One turn moves every row onto another: examples first, then more rows asked:
Z954: [ 25 -16  11 -14   8 -22  20  15  -8  -6  20 -17  15  20   7   3  19   6
  -6  -6   6 -20   2  19]
Z108: [-14  -6  -9   5   7  23   8  15  -4  16  19 -19  -2 -22   6 -22  19  25
  -3  -5   1 -16  -4 -10]
Z303: [  5  -3   2  -9  -8  -3 -10  11   1 -19  21 -10  -2   2 -13 -27   6 -11
  26  -5  -7 -23 -13  14]
Z304: [  8 -23 -15  -2   1 -20  -7  21  -9  -2  -2  13  -2  18  -3  12  24   4
   8  13   9 -13 -26 -20]
Z306: [  9  -9 -14  -7 -23 -10  42  -4  -1   3  23  21  12  -2  10  -7  23   5
   8  12 -10  -1 -11  -3]
Z526: [ -1 -26 -31   9  -3 -17  17   6 -15  27  13   2  -3   3   3 -29  -4   6
   5   9  10 -21   8  -4]
Z807: [ -2 -12 -18  -1  19 -27   2  10  -7  18  10 -35  10   6   3  -3  39  19
  10 -12  -6 -23   2 -12]
Z654: [ 25  -3   2  -8  -3  -5  16  19 -12  -9  21 -15  20  32   4   4  24   1
   1   8 -10 -31 -16  16]
Z738: [ 15 -30 -16 -16 -17  -8  19  14  -7  10   5 -14  10   8  11 -22  18  13
   8 -19 -16  11   8   0]
Z889: [ 14 -20  -4  21  -4 -12  20 -10  10   9  10   7  32  -4 -20 -21  12  24
  -1  -4   0  -8  -1 -12]
Z742: [ 10 -26  -7  27 -13 -11 -11  23  -5  13  24  -4   3   3 -10 -20  -4   5
  32  -4  11 -26  -2   5]
Z663: [ 11 -18  -9  18 -11  13 -14  30   5  -3  12   2  18  -8   3   4  31   9
  25 -17   1  -8 -32   0]
Z71: [  6 -10  -5  19   3 -10  21   2   7   1   8   7  26 -11 -11 -38   6  23
  19   4  -3   2   4   6]
Z981: [  1 -13  -9   5   9 -18   8  30   7  12   7  -8   3   8   7  22  16  17
  -7 -25 -12 -15 -24   5]
Z880: [ 16 -13 -27 -16   7 -15  17  -9 -11   9  12 -11   9 -29  -7  -2  27  27
  15   0   0 -18 -25   6]
Z560: [-22 -11  -9  -2  19  11  16  14 -12  12  12 -16  -3 -11  26 -19  11  19
   2   3 -15 -17  -5   3]
Z909: [  9  -4  -4 -15   5  -7  14 -19  16 -11  11   1   4  21  -7   1   6   3
   5   7 -15  -1 -24   1]
Z515: [ 15   2  -1   9   6  26 -12   2 -19 -10  24   3   9  -4  15 -20  23   4
  27   5   8 -22 -17  -3]
Z853: [ 11 -22  -2  27 -18 -10  -7  32  -6   8  19   0  10   2  -7 -20   0   2
  30  -6  14 -28  -1   1]
Z92: [  8  -6   0  -9 -13  -7  -8  -4   3 -20  19 -10   2   0  -8 -23   5 -13
  22   0  -4 -25 -23  16]
Z642: [ 14 -18 -27  -4   1  -6   5   9 -11  18  -1  13  -2  18   0   5  19  18
  10  17  -8 -11 -37 -20]
Z693: [ -9 -14   7  13   7  -9  14 -10 -26   2  20 -14  -6  26  -1   7   6  23
  18   3 -17 -23  -4 -11]
Z196: [ 21  -9 -10  12  15   8  25  -5 -21   9  21 -16  35  -4  24 -15  20  21
   4  -2  13 -11  -8 -13]
Z592: [ 12 -25 -12  21  -6   8 -15  31  -1  -2  15   0  16  -3   7   4  27   5
  22 -25  -7  -9 -29  -2]
Z898: [ 23   3   4  10   6  28  -5   1 -14  -7  23   2   8  -9  25 -20  18   3
  23  -3   9 -19 -19  -4]
Z525: [ -9   3  -6   5   0 -31   8  -4  -9  29   1   9 -10  -2   8  -2  26  14
  10  12   1 -13  -6  11]
Z447: [ 18  -8   4   8  -2 -10   8   3   7  10   2  24  17  -2  23  14  12  15
  -1   2  -6 -34   6  -9]
Z221: [ 20 -10  -3   0   6  -1  33  10   8   1  36 -12  18  16   7   1  21  22
  12  -9 -14 -14   5 -30]

Z981 turns into Z526
Z304 turns into Z71
Z306 turns into Z221
Now these:
Z663 turns into Z853
Z560 turns into Z642
Z592 turns into Z742
Z447 turns into Z738

One turn moves every row onto another: examples first, then more rows asked:
Z279: [ 19   9   7   1   4  -1   3  13 -23 -13  15 -20  -2  -7 -12  -6]
Z878: [  4  12  -3   2 -16   6   2 -23 -12  -9  24  16   9  -1   5  12]
Z771: [-12 -12 -17 -15   6  12  16   6  -8   6  26  19   0   3  -6   6]
Z260: [-19  -3  -5  15 -26 -15  -4   0  16 -11   9  11   2  -4  -4 -15]
Z340: [ 15   4  13 -12  10  -3  -1  17 -15 -12   8 -23  -8 -16 -10   3]
Z833: [ -4  30  12  -8  -3  -7  17 -12  -8  19  14  -6   4  -1  -8 -14]
Z906: [  1  29  22 -22   3  12  -2   8  -3  -5  -1  -3 -21   1   1   9]
Z584: [  0   0  -7 -13   8 -11   0   9  -1  12 -17 -15 -17   5  -4 -13]
Z176: [-17  12  19  -8  17  -7   0   5  30 -11  14  20  -6  -1  -6   1]
Z455: [  0 -24  -1  -5   3 -16  22 -10   0 -21  15   4   5  -7   8  19]
Z587: [-25   9  16   5   7   6  -6   1  -5  -2   2   5 -31  12  -6 -21]
Z605: [-11 -19  30   5 -11  -8   2  15   3  -2  16   2 -19   9   6 -20]
Z750: [ 10  14 -13   9  -3   1   2   1   0   2  17  -9  -6 -23 -19   8]
Z237: [-22 -15  -6 -22  -6 -25  12 -10   7  -2   0  18  -4  -8   6   8]
Z473: [-24  11 -10   6   2   3  12  -5 -10 -20   4  -4 -19  -4  -2  26]
Z788: [  5 -17   9 -13  -9  -3   0   4  21  11   8  20 -12  16   8  -2]
Z41: [-11 -17   8  -1   0 -18  15 -20 -11 -23  17   4   4 -10  13  18]
Z838: [-16  -8  35  -1  -6 -11  10  15   5 -13   8   2 -20   9  13 -20]

Z838 turns into Z455
Z750 turns into Z587
Z833 turns into Z176
Now these:
Z340 turns into Z605
Z473 turns into Z584
Z788 turns into Z878

